In the rows, zero is written as 128.
runs of hidden systems
seq 1, kamok (8 x 22)
[[145 124  75  84 102 123 106 132 145  73  75 111 139 164 152  67 136 178
  108 145 135 125]
 [151 135 108 162  94 151 130 121 143  80 176 134 118 107 139 130 125  83
  191 100 170  69]
 [144 143 124  83 146 168 155 157 142  98  97 105 151 202 157  93 128 178
  150 174 139 147]
 [136 132  82 163 111 126 141  99 110 104 170 101 131 121 163  98 145  65
  180  79  97  97]
 [125 153 154 117 176 190 147 146 156 123  88 122 129 160 124 144 111 147
  198 187 133 160]
 [149 118  75 149 141 107 132  96  99 147 110 119 149 120 179  53 163 104
  137  87  75 102]
 [118 143 160 155 169 172 107 139 157  93  97 119 102  98 103 157  68 102
  200 159 141 134]
 [138 133  67 106 131 117 117 100 127 154  62 146 159 140 161  51 190 160
  121 137 115 105]]
seq 2, Pemim (8 x 22)
[[170 124 134 106 140 152 140 161 139 134  84 148 132 145 130 116 123 173
  139 147 139 135]
 [124 123 114 164 148 130 118  92 106 106 125 141  95 105 167 108 120  95
  161 113 103 120]
 [117 156 143 115 146 158 129 142 163 132 107 124 162 139 109 123 134 140
  152 171 176 103]
 [192 102  97 132 122 133 137 141 111 107 103 140 109 128 166  91 120 143
  146  96 101 129]
 [ 88 152 159 161 163 152 127 110 134 110 155 122 128 117 133 135 113  86
  167 148 153 102]
 [168 130 102  86 127 148 141 162 149 127  75 110 159 167 128  96 138 174
  140 148 124 139]
 [151 117 124 182 146 132 143 107  97 128 153 146 105  94 163 118 122  76
  172  86 103 105]
 [ 99 159 165 104 160 168 140 145 156 113 119 118 145 172 122 139 122 156
  143 193 174 135]]
seq 3, vuk (8 x 22)
[[131 119 146 100 122 126 119 157 139 108 108 116 116 142 106 147  96 163
   94 146 130 163]
 [ 98 139  94 144 136 123 108  93 132 118 110 104 125 115 126 117 136  93
  166 125  89 137]
 [147 132 122 113 113 138 168 143 114 120 172 115 150 181 159 107 150 140
  125 122 140 117]
 [146 101 151 125 148 114 118 145 112 136  90 137 100 112 120 139  91 151
   95 125  95 172]
 [102 157 120 143 156 153 134 108 143 149 120 108 151 124 119 130 147  90
  197 146 112 124]
 [181 112 102 113  95 129 152 144 117 122 140 155 134 153 161  96 155 162
  114 106 147 101]
 [122 114 185 150 175 130 117 143 111 116 113 137  90 104 128 149  67 126
  113 138 119 157]
 [100 165  91 111 127 152 117 109 170 143  91 115 163 138 103 123 168 126
  182 162 138 118]]
seq 4, Pemim (8 x 22)
[[144 148 136 108 139 175 152 157 144  55 144 107 159 193 177  72 116 152
  149 165 195  83]
 [195 115 115 150 165 156 146 167 122 112  97  69 147 118 134  89  76  84
  202  86  67 133]
 [106 171 123 141 141 183 179 103 132 118 187 125 148 185 172 123 175 103
  214 157 156 101]
 [200 115 164 118 202 160 169 189 109 165  72 120 162 150 153  78  96 159
  138 135 101 141]
 [109 146 101 171 155 169 142  69 120 113 129 153  78 129 175 145 152  87
  243 140  81 155]
 [130 156 164 116 202 164 145 142 144 172  79 152 191 151 148  68 149 168
  129 192 184  81]
 [211  99  93 154 131 163 128 137 121 101  67 171  61  97 156 125 102 135
  216 105  80 160]
 [ 54 173 151 159 189 158 116  78 136  88 138 132 150 137 179  76 137  98
  161 188 189  64]]
seq 5, pono (8 x 22)
[[137 120 124 121 103  87 130 144 122 171 156 101 177 110  92 120 142 110
   73  86 131  96]
 [143  98 167 142 135 103 148 148  86 147 160 125 101 119 126 161  98 121
   85  94  89 168]
 [ 74 140 130 100 109  92 121 123 131 146 153  73 161 147  88 150 140 118
   71 133 115 150]
 [165 108 129 149 116  99 138 147 111 180 152 112 150  84  95 138 123  88
  115  67  96 112]
 [101 118 167 123 139  99 158 124  82 149 179 122 118 162 148 147 131 137
   61 121 101 170]
 [118 127 125 101 119  98 112 157 144 157 109  60 177 115  60 137 110 112
   91 115 100 144]
 [119 116 146 169 127  93 142 104  88 187 182 149 117  89 125 158 145  82
  108  79  98 121]
 [125 123 170  93 134 105 159 169 108 146 159  89 167 176 121 124 116 155
   43 128 131 148]]
seq 6, muv (8 x 22)
[[143 145  97 114 142 152 151 117 136 170  90 157 147 154 146 105 185 155
  173 153 117 131]
 [153 101 174 134 164 120 137 143  96 153 110 177 103 123 154 121 109 169
   82 134 127 144]
 [ 81 137 118 151 162 109  81  86 130 119  92 128 129  87 134  90 122 102
  120 140 121 104]
 [164 133 111 117 100 152 124 145 158 112 114 165 134 126 126 115 142 158
  148 141 193  79]
 [123 106 157 151 117 106 136 120  87 100 188 147  88 124 163 142 108 119
   83 100 133 127]
 [ 82 155 137 131 145 129 101 130 157 110 126  67 167 113  87 127 104  85
  139 143 141 107]
 [180 118  79 106  60 142 139 143 149 104 127 140 108 142 119 149 146 152
  166 109 130 140]
 [109 128 174 149 157 122 174 123  81 160 195 126 128 152 156 151 132 104
  111 115 108 144]]
seq 7, Kop (8 x 22)
[[137 122  94 103 106 115 146 109 111 155 127 158 132 164 164 103 187 168
  104 126 114 138]
 [158 114 174 146 152 146 119 164 127  80 129 131 112 109 135 118  59 129
  121 127 169 101]
 [ 55 159 102 108 117 114 105  93 154 143 118  88 159 134  91 139 163 111
  125 155 119 139]
 [208  95 105 128  84 121 146 146 112 149 139 178 109 116 144 124 148 152
  123  80 132 109]
 [ 86 143 169 123 160 154 127 135 133  54 136  99 105 165 145 140  78 132
  136 177 146 156]
 [ 97 123 115 138 115  75  95 102 131 195 120 129 154  71  79 138 155  99
   80 102 111 113]
 [210 122 101 109  91 173 180 173 133 105 141 121 123 173 147 133 133 146
  193 108 119 140]
 [ 50 135 188 146 179 110 115  92  95 110 154 148 103 140 168 121 114 133
   62 169 154 130]]
seq 8, vuk (8 x 22)
[[ 93 137 120  86 110 115 100 126 161 166  79 128 126 126  63 180 146 164
  106 163 112 186]
 [127 131  82 169 118 106 124  96 113 128 162  97 153  95 146  88 146  51
  157  69  97  79]
 [135 122 182 101 112 132 182 156 106 150 192 160 120 187 142 169 144 178
   77 146 167 150]
 [124 112 128 139 157  92  71 128 138 171  44 118 134  49  69 124  94 114
  100 116  85 141]
 [111 163 107 156 101 163 169  94 139 133 206 132 138 145 139 158 183  75
  220 120 152  94]
 [162  90 148  99 114  88 122 158 102 140 120 173 133 134 154  85 128 198
    4 118 166 103]
 [ 93 136 172 164 156 138  96 131 149 126 119 100  96  64  53 208  59  71
  177 134 106 164]
 [ 90 164  52 106  84 123 130  67 148 153 142 150 175 165 156  85 242 137
  144 148 160  74]]
seq 9, pono (8 x 22)
[[ 97 135  97 131 130 117 117  93 116  93 130 102 121 144 160  99 136 108
  134 127  98 138]
 [150 141 130 124 134 156 160 149 142 154 130 115 153 143 113 141 140 117
  182 130 124 130]
 [126 118 111 132 149 113 122  99 107 143 100 152 123 129 167  87 149 143
  110 130 106 129]
 [114 144 166 136 168 154 133 147 140 120 120 104 139 131 112 140  93 114
  153 155 139 132]
 [125 130 108 125 113 116 112 106 137 166 106 174 131 107 116 129 169 147
  119 134 142 112]
 [139 120 161 146 155 136 127 149 116  91 140 122 122 119 148 108  79 118
  117 124 148 105]
 [115 132 118 102 100 133 119 124 151 132 112 148 106 137  99 172 146 158
  131 154 137 162]
 [134 128 105 148 117 115 110 118 125  98 138 109 143 105 140  86 121  96
  126 101 141  77]]
seq 10, Kop (8 x 22)
[[138 116 169 127 124 113 124 155 126 145 145 147 135 105 104 141 111 140
   72 121 170 101]
 [124 137 101  91 100 128 127 148 148  97 128  68 156 164 107 122 122 133
  122 128 116 147]
 [123 124 143 133 101 110 141 125 112 142 187 157 131 132 135 139 152 131
   85 114 167  98]
 [144 120 140  93 118 131 125 172 146 103 105  93 130 150  99 138  90 160
  102 143 131 159]
 [ 99 134 119 134  99  99 130 111 119 121 190 100 151 131 129 120 145  92
   94 100 138  97]
 [162 120 149  96 107 138 149 173 142 152 125 142 132 152  99 163 130 174
  109 141 149 150]
 [109 119 127 125 122 103 120 128 106  76 159  76 135 147 152  93 102 113
   79 110 119 123]
 [123 142 157 116 109 131 139 152 153 175 154 132 157 119  69 175 142 128
  117 136 170 112]]
seq 11, kamok (8 x 22)
[[119 130  61 155 128 112  71  93 145  99  79  91 138  71 120  80 119  72
  169  99  91  97]
 [165 135 116 125 140 183 109 138 174 112  50 184 103 110 123 128 122 167
  205 173 170 115]
 [167 115  94 137 143 118 114 127 111  83 100 123 152 127 194  18 119 131
  110 104 139  65]
 [105 159 104 132 111 165  94 127 182  39 119  81 121 124 102 135  94  97
  202 151 160 113]
 [187 136  64 102 107 163 158 129 142 144  93 162 154 170 169  75 196 173
  184 138 138 104]
 [166 117 147 172 167 158 144 149 103  51 151  91 114 124 181  82  57  78
  176  98 120 102]
 [ 60 180  82 104 145 159 113  86 172 106  84  87 163 172 129 100 168 126
  192 195 127 138]
 [236 109  84 154 125 155 156 154 125 159 103 140 141  99 138  98 138 104
  217  69  91 100]]
seq 12, muv (8 x 22)
[[109 135 149 120 139 143 138 108 129 160 118 194 103 146 140 156 163 176
  123 174 154 145]
 [143 107 141 140 170 112 115 140 100 100 100 113 133 123 167  63  86 128
   89 116 110 114]
 [108 140 117 153 117 130  91  98 158 146 108 170 114  69  92 155 145 107
  161 136 158  96]
 [139 128 122 107 107 142 150 137 121  72 159 133 124 187 180  95 134 161
  110 141 168 112]
 [133 109 170 165 142 109 113 145 115 136 151 115 112  68  91 157  72  82
  111  91 117 122]
 [ 76 164  75 103  98 144 112  90 162  92 123  99 140 160 123 127 166 122
  168 163 137 133]
 [219 103 152 123 120 147 179 194 112 142 153 134 132 141 133 135 105 144
  131  91 129 126]
 [ 41 139 144 145 152 100 108  72 110 135 141 120  97 117 123 164 131  99
  109 146  86 176]]

runs to name
seq 13 (2 x 22)
[[160 105 107 126  96 103 114 121 128 170 103 200 107  94 122 133 165 165
   97 113 142 117]
 [105 141 181 175 165 133 118 127 125 122 162 124 129  82 115 140  88  76
  133 126 161  86]]

vuk
seq 14 (2 x 22)
[[102 125  99  99  86 101 130  89 114 149 135 174  99 161 148 147 191 174
   86 138 117 164]
 [145 122 162 131 179 108 140 161 107 170 124  92 195 119 130  68 112 115
   74 110 127  89]]

muv
seq 15 (2 x 22)
[[105 127 119 159 116  94  97 105 127 131 148 113 140  74 107 121 125  78
  110  94 131  87]
 [160 133 111  97  98 161 156 146 149 143 121 143 120 162 112 168 158 161
  171 144 127 161]]

Kop
seq 16 (2 x 22)
[[130 134  83  74 101 133 138 132 146 141  87 106 131 177 109 145 161 172
  141 150  80 199]
 [153 113 112 167 167 118 145 118  82 123 131 100 133 121 180  70 113  83
  148  82  63 121]]

vuk
seq 17 (2 x 22)
[[137  85 132 118 121  69  92 132  94 117  98 139  99 108 142 101  98 164
   21 103 104 149]
 [ 91 157  96 155 136 110 103  84 146 176 126 126 186  80 107  94 180  76
  144 122 149  50]]

muv
seq 18 (2 x 22)
[[119 129 130  99 122 120 115 163 148 107 106  53 149 135  79 141  84 124
  112 127 100 164]
 [157 129  75 130  97 134 150 109 130 164 128 136 130 130 123 140 181 112
  189  98  83 139]]

muv
seq 19 (2 x 22)
[[118 100 111 131  78 100  88 107 116  52 146 155  54 113 148 143 103 140
   86 109 137 141]
 [127 146 104 107  67 146 138 150 161  74 181  75 139 160  95 161 123 111
  162 121 154 127]]

pono
seq 20 (2 x 22)
[[116 117 132 124 129 114 126 120 116 142 116 130  95 125 117 164 121 133
  120 126  81 186]
 [ 92 149 123 128 128 113 126 119 134 141 157  88 177 132 113 113 144  94
  115 124 138  95]]

pono
seq 21 (2 x 22)
[[200 112 169 102 146 151 151 216 140 129 102  99 166 141 102 115  71 160
  108 126 155 120]
 [ 86 117  88 160 102  91  98  54 105 132 135 156  63  87 136 161 157  93
  138  98  67 166]]

muv
seq 22 (2 x 22)
[[116 138 153 162 136 131 157 127 110 129 199  99 142 122 131 142 119  69
  150 101 130 102]
 [130 122 127  91 103 111 131 133 132 172 115 166 133 146 114 143 168 186
   72 145 144 143]]

vuk
seq 23 (2 x 22)
[[139 135 109 131 119 125 158 124 114 154 162 109 157 143 139 114 159 102
  144 101 109 113]
 [115 127 153 102 125 121 131 149 138 151 121 124 132 141  92 162 124 157
   93 148 132 158]]

muv
seq 24 (2 x 22)
[[120 120 170 178 157 116 119 126 112 147 151 138 115  70 111 152  93  79
  128 106 127 108]
 [131 142 101 102 131 144 151 128 137 165  98 102 146 161 114 143 157 135
  172 141  77 178]]

Kop
seq 25 (2 x 22)
[[145 127  79 111 134 101 107 129 138 171  67  99 191 113 113  60 156 129
  108 111 103 100]
 [167 115 149 160 110 151 175 141 100 109 200 147  76 134 150 177 113 102
  176  91 118 145]]

vuk
seq 26 (2 x 22)
[[117 123 186 174 157 143 121 127 118  99 156 150  83  90 129 166  72  99
  142 128 150 123]
 [116 138 110  81  72 121 122 133 158 131 133 147 145 160 107 139 171 180
   84 154 183 118]]

pono
seq 27 (2 x 22)
[[155 128 179 154 153 151 133 164 139 129 144 138 135  94 109 143  85 107
  145 125 178  82]
 [ 87 129 101 124  92 122 101  92 133  55 140 124  73 139 142 149 122 127
  133 136 121 158]]

muv
seq 28 (2 x 22)
[[171  87 161 129  94 113 145 156  97 117 165 172  58 122 129 190  97 159
   86  96 123 171]
 [ 65 140  97  92  80  91  95 112 144  70 155  51 145 155 101 129 126 115
   77 128 126 143]]

pono
seq 29 (2 x 22)
[[138 145 143 125 150 158 137 165 153 114 122  78 169 135 102 119  96 105
  167 137 144 108]
 [135 126  67 117 107 132 126  96 124 109 102 133 107 153 161 108 162 140
  161 126  87 156]]

kamok
